(in the rows, 128 means zero)
The rows of Z fall into 4 groups, and each row is roughly a mix of its group's hidden directions.
Z (156 x 11):
[[134 148 132 100 189 103 111 146 114 100 113]
 [ 95  69 147 117 140 166 107 131 112 136 128]
 [ 75 147 135 128 175 152  99 129 109 128 115]
 [100 142 147 130 161  93  97 138 130 163  91]
 [134 105 123  86 111 166 140  81 116 111 152]
 [ 88 100 165 120 140 138 102 101 133 167 147]
 [148  77 132 162  89 124 146 109 137 158 139]
 [ 93 126 130 150 148 114  97 148 129 170  84]
 [111  79 104  69 126 111 111 129 125 133 117]
 [121 133 172 113 137 144 114  70 155 111 113]
 [131 145 140 170 140  84 140 155 156 156 102]
 [145 145  92 128 147 135 101 130 151 149 187]
 [150 107 153  74 138 133 131  85 139 111 152]
 [168 150 122 114  74 146 132 170 132 115 125]
 [133 153 143 147 149 164 143 115 154 108 183]
 [118 115 124 148 143  92  74 110 105 167 129]
 [154 147  89 165 134 103 145 161 115 107  97]
 [109 160 116 127 132 142  82 143 182 144 112]
 [141 184 111 167 153 142 143 128 121  98 146]
 [150 154 150 147 138 105 148 120 110 134  65]
 [150 127  77 163 129 159 102 139 128 104 156]
 [144 202 117 119 128  99 125 135 151 122 133]
 [115 146 141 119 179  91 106 147 160 154 114]
 [142 153 155 100 181  98 136 114 137 137 158]
 [132 137 137 175 128  88 139 153 140 160  89]
 [111 137 126  90 135  82 100 174 140 123 110]
 [111 177 114 109 120 159 125 136 107 107 175]
 [151  70 128 140 133 164 111 105 113  94 131]
 [156 105  94 145 142 161  99 117 118 100 168]
 [126 100 102 122  71 163  95 141 121 135 141]
 [137 120 147  86 142 140 107 113 124 151 188]
 [148 116 143 183 126 113 164 120 134 155  93]
 [134 115  99 149 110 170 152 114 101  92 161]
 [108  93  93 132 105 162  81 147 114 131 136]
 [118 154 155 114 180 107 104 141 165 137 108]
 [164 181 105 145 103  98 152 133 146 124 132]
 [170 118 126  98  97 172 131 151 114 118 159]
 [150 111 133 189 102 136 134 154 138 158 107]
 [169 105 119 146  93  93 164 116 147 129 151]
 [ 81 147 138 117 170 154  91 146 115 131 108]
 [113 131 164 123 198 126 129 120 155 139 123]
 [126 146 126 105 108 180 114  95  92 110 150]
 [166 104 102 137  77 157 158 130 124 126 145]
 [ 74 130 149 128 187 149 123 117 124 124 133]
 [102 164 110  99 151  93 117 123 120 139 175]
 [171 130 129  77 144 126  97 141 106 135  96]
 [120 138 125 140 125  84 112 150 116 163  73]
 [119 100 124  96 105  82 135 125 147 128  78]
 [ 72 156 145 142 175 126 111 124 128 146 113]
 [118 134 135  76 146  84 120 150 137 112  91]
 [108 125 149  84 153 145  83 165 126 120 113]
 [111 127  90 111 105 100 100 157  93 132  91]
 [131 126 145 143 134 112 196  97 100 116 120]
 [ 90 104 145  69 106 129 105 138 123 148 138]
 [146 123 135 159 136 173 165  80 129 129 146]
 [110 193 124 155 135 149 104 153 113 116 140]
 [154  90 119 167 103  81 152 123 112 131 136]
 [ 73 142 152 144 179 111 119 112 133 141 124]
 [132 122 115 161  88 172 136 110 118 127 174]
 [178 123 123 104  87 155 122 165 116 127 148]
 [139 164 119 149 145 174 122 132 100 106 170]
 [149 118 104 133  97 167 157 114 115  91 163]
 [116  77 146 125 158 102 155 132 151 145  93]
 [133 134 125 175 157 131  86 124  98 158 155]
 [112 136  98 101 110 100  94 144  91 137  89]
 [ 71 145 142 150 179 120 117 112 134 141 128]
 [149 162 100 154  73 121 145 146 130 110 108]
 [108 165 113  94 148 110 102 167 117  97 113]
 [135 112 160 121 129 162 134  66 150 106 119]
 [141 138  79 135  77 147 116 135 107 120 161]
 [117 179 137  92 164 105 110 147 130 111 104]
 [167 108 138  91 118 128 150 104 125  87 162]
 [113 145 109  93 123  96 103 139  98 136  77]
 [118 131 117 120 154 128  66 155 166 148 125]
 [127 142 122 168 126 115 177  84 135 126 161]
 [135 112 146 152 140 122 195  98 106 117 122]
 [137 117 102 142 111 169 146 121  95  88 164]
 [121 125 178 103 184 101 130 119 133 128 110]
 [155  94 152 100 128 142 152  81 146 117 156]
 [107 148 125 192 128 113 109 150 124 164 121]
 [ 99 141 101 142 143 172  97 121 121 139 175]
 [ 93 159 131 165 150 102 120 129 134 171 100]
 [145 112 134 141 112 174 167 111 134  94 165]
 [140 115  93 133  96  86 138 160 126 127  83]
 [104 125 119 142 146 158 113 109 110 161  70]
 [ 69 146 148 113 156 154 103 124 110 129 153]
 [161 170  98 145  77 114 147 138 139 123 133]
 [124 134 100 125 134 138  61 159 159 140 134]
 [ 71 154 140 146 172 131 111 119 126 146 110]
 [146 182 125 134 158 136 112 159 111  89 121]
 [133 116 138  62 129 134 159 118 148  92 120]
 [186 118 111 111  86 133 151 131 142 113 153]
 [130 140 163 119 126  87 183 108 115 130 102]
 [ 98 122 176 109 152 107 162 106 124 142  98]
 [184 106  93 119  94 152 145 116 122 116 138]
 [157 122 125 103 114 149 154 107 129  84 175]
 [140 128  80 142  69 145 123 131 104 114 144]
 [124  93  87 140 109 169  84 132 119 122 148]
 [194 111 139 111  98 128 144 115 158 122 119]
 [127 101 174 106 154 130  95 124 138 106  86]
 [189 115 115  77 126 130 106 131 133 136 111]
 [ 93 136 153 134 155  92 100 148 137 162  95]
 [133 141 122 201 122 129 137 160 131 141 103]
 [ 97 140 116 153 141 134  94 145 112 164  79]
 [146 136  91 150  58 129 145 134 123 127 128]
 [146 147 137 134 178  87 168 102 127 130 143]
 [157 122 139  76 155 123  96 142 122 145  90]
 [118  71 103  76 120 126 132 103 129 138 124]
 [140 121 131 118  76 143 177 140 165 119 114]
 [153  92 135 177 106 119 164 118 128 151 104]
 [108 160 159 114 188 115 103 111 135 118 131]
 [161 130 111  90 122 171 106 130  95 123  95]
 [153  97 136 139  98 159 155  88 132 125 165]
 [152 135 111 152  98 102 186 113 101 119 128]
 [ 72 143 145 135 184 126 109 114 129 134 127]
 [145  92 143 148  81 134 119 129 144 179 134]
 [157 152 146  79 120  98 105 163 149 125 134]
 [155  69 152 141 128 130 147  97 122 108 102]
 [127 181 146 119 130  87 174 125 138 147 126]
 [106 165 115 108 161 106 101 174 128 104 118]
 [124 127 171 126 111 155 131  75 167 120 116]
 [141 134 140 145 108  68 150 124 167 140 151]
 [138 130 131  80 106 162 126  96 109  92 155]
 [117 120 141  70 140  86 120 140 142 120  92]
 [130 136 131  89 119 168 116 122  95  77 145]
 [123 150 135 169 140  88 126 170 141 147  94]
 [123 130 142 118 129  87  90 166 141 160  92]
 [137  78 119 151 170  94 140 119 125 162 134]
 [130 120 124 100 131 172 132 108 127  89 180]
 [101  92  96 137 100 159  87 154 117 137 124]
 [167  91 126 110  83 130 135 132 153 148  95]
 [119 121 172 106 193 115 123 110 140 130 122]
 [132 136 136  83 109 168 115 109  94  89 139]
 [126 148 108 180 128 116 167  87 127 135 152]
 [143 117 124 153 100 177 147  85 104 126 148]
 [104 177 143 106 147 153 122 110 128 108 172]
 [134 181 134 172 138 117 135 140 108 133  86]
 [136 130 153  94 130  87  95 163 154 149 105]
 [135 139  98 111  78 141  90 155 133 145 158]
 [137 128 141  58 130 138 119 103 115  93 135]
 [100 112 105 108 123 150 101 142 144 123 189]
 [110 138 141  71 145  84  95 127 132 127 112]
 [143 140 106 103  87 146  81 147 140 138 163]
 [116 157 136  94 156  84 105 161 138 124 100]
 [143  85 120 132  86 102 124 153 132 156  91]
 [134 100 113  94  90 163 132 107  97  98 144]
 [149 132 100 168  98 127 169  86 125 128 145]
 [ 93 187 128 133 151 141 115 126 149 159 107]
 [133 112 122 177 117  91 149 142 161 167 125]
 [122 128 174  97 187 103 121 124 136 133 122]
 [121 138 131  60 124 100 126 144 136  99 101]
 [134 113  93 142  72 159 140 122  98 118 151]
 [135 146 112 160  99  97 116 151 135 172  91]
 [129 135 116 150  81 113  77 139 109 164 128]
 [ 84 155 149 119 181 117  95 133 114 122 131]
 [137  92 124 149  99 155 143 108  93  85 108]]

One row of each group comes first, with its name. Which group is each row after those in?
[ 73 134 139 161 118 135 148 111 131  98 165] => X
[145 124  93 125 132 159  81 124 123 110 176] => D
[115  85 122 153 124 115 114 130 156 184 149] => Y
[104 161 116 126 188 105 131 122 116  94 117] => L

[106 119 114 145 157  79  96 143 107 165 127] => L
[176 139  97 121  76 144 141 140 140 117 150] => X
[112 157 125 136 162  92 104 182 140 123 115] => Y
[127 148 164 129 135  89 180 125 142 146  98] => D
[117 164 122 116 136 164 104 132 122  94 181] => Y
[135 112 173 129 166 135 154  87 134 101 104] => D
[161 112 123 114 112 116 132 152 113  85 180] => X
[150 158 157 191 123 130 150 122 125 143 107] => Y
[112 155 140 115 162 106  92 150 170 148 105] => D
[ 81 107 147 140 172 125 117 124  92 101 143] => X
[128 148 100 156 111 123 188 101 120 142 152] => D
[113  78 134 101  94 114 142 113 151 167 136] => L
[142 178 115 104 128 157 132 129 113  82 155] => L
[113 153 112 176 140 121 121 157 104 145  83] => Y
